In the rows, 128 means zero.
One turn moves every row onto another: examples first, then more rows asked
Z800: [120 137 105 126 166 135 152 125 103 104 114 169 153 131 117]
Z281: [127 141  97 135 141 142 134 101 131 117 113 161 141 138 141]
Z118: [126 146 112 138 121 113 142 131 102 119 113 160  80 144 116]
Z886: [133 140 114 125 154 129 137  90 119 143 115 154 141 135 133]
Z599: [124 145 124 150 121 136 145 131  91 100 101 165 152 138  91]
Z615: [131 134 122 146 109 130 150 119 138 129  90 153 138 146  99]
Z655: [127 133 111 129 138 144 138 103 104  82  88 140  99 143 117]
Z596: [121 135 116 127 162 132 153 131  99 105 124 164 155 137 118]
Z598: [128 144 119 133 142 154 156 109 106 157 111 162  90 145 131]
Z505: [123 142 120 138 129 156 154 123 107 148 121 156  93 153 136]
Z113: [123 134 116 126 123 142 134 132  94  91  80 133 117 149 100]
Z191: [135 133 132 140 118 124 153 113 132 144  89 150 139 147  96]
Z496: [124 147 101 116 143 159 153 108 111 143 113 181  99 126 108]
Z514: [124 137 116 121 168 131 154 122  99 115 118 164 153 130 115]
Z120: [129 144 136 138 135 128 149 117  82 124  99 161 155 133  84]
Z312: [136 133 132 115 155 133 142  88  89 111  90 137 102 137 111]
Z116: [132 129 144 126 134 136 143 112  91  96 114 127 107 153 117]
Z206: [118 143 108 129 121 165 150 129 115 122 132 175 101 142 116]
Z460: [127 143 131 117 132 152 154 121 104 150 139 169 106 140 109]
Z21: [135 134 117 140 122 127 150 107 138 136  77 158 138 141  96]
Z158: [127 137 115 115 143 136 138 112  91 111  67 137 115 136  92]
Z70: [131 138 122 135 134 133 134 111 123 128 131 149 148 150 140]
Z484: [127 150 105 134 135 111 143 120 102 125  99 165  75 133 109]
Z35: [126 148 113 141 138 135 145 112  92 111  80 172 148 126  85]
Z480: [131 131 139 118 134 130 138 126  82 114  90 123 119 147  95]
Z133: [120 144 106 139 133 161 152 115 114 139 109 165  89 147 136]
Z585: [132 146 122 132 134 105 145 123  95 135 114 158  79 140 110]

Z120 goes to Z599
Z615 goes to Z21
And these:
Z133 goes to Z598
Z116 goes to Z655
Z480 goes to Z113
Z460 goes to Z206
Z118 goes to Z484
Z886 goes to Z70
Z514 goes to Z596

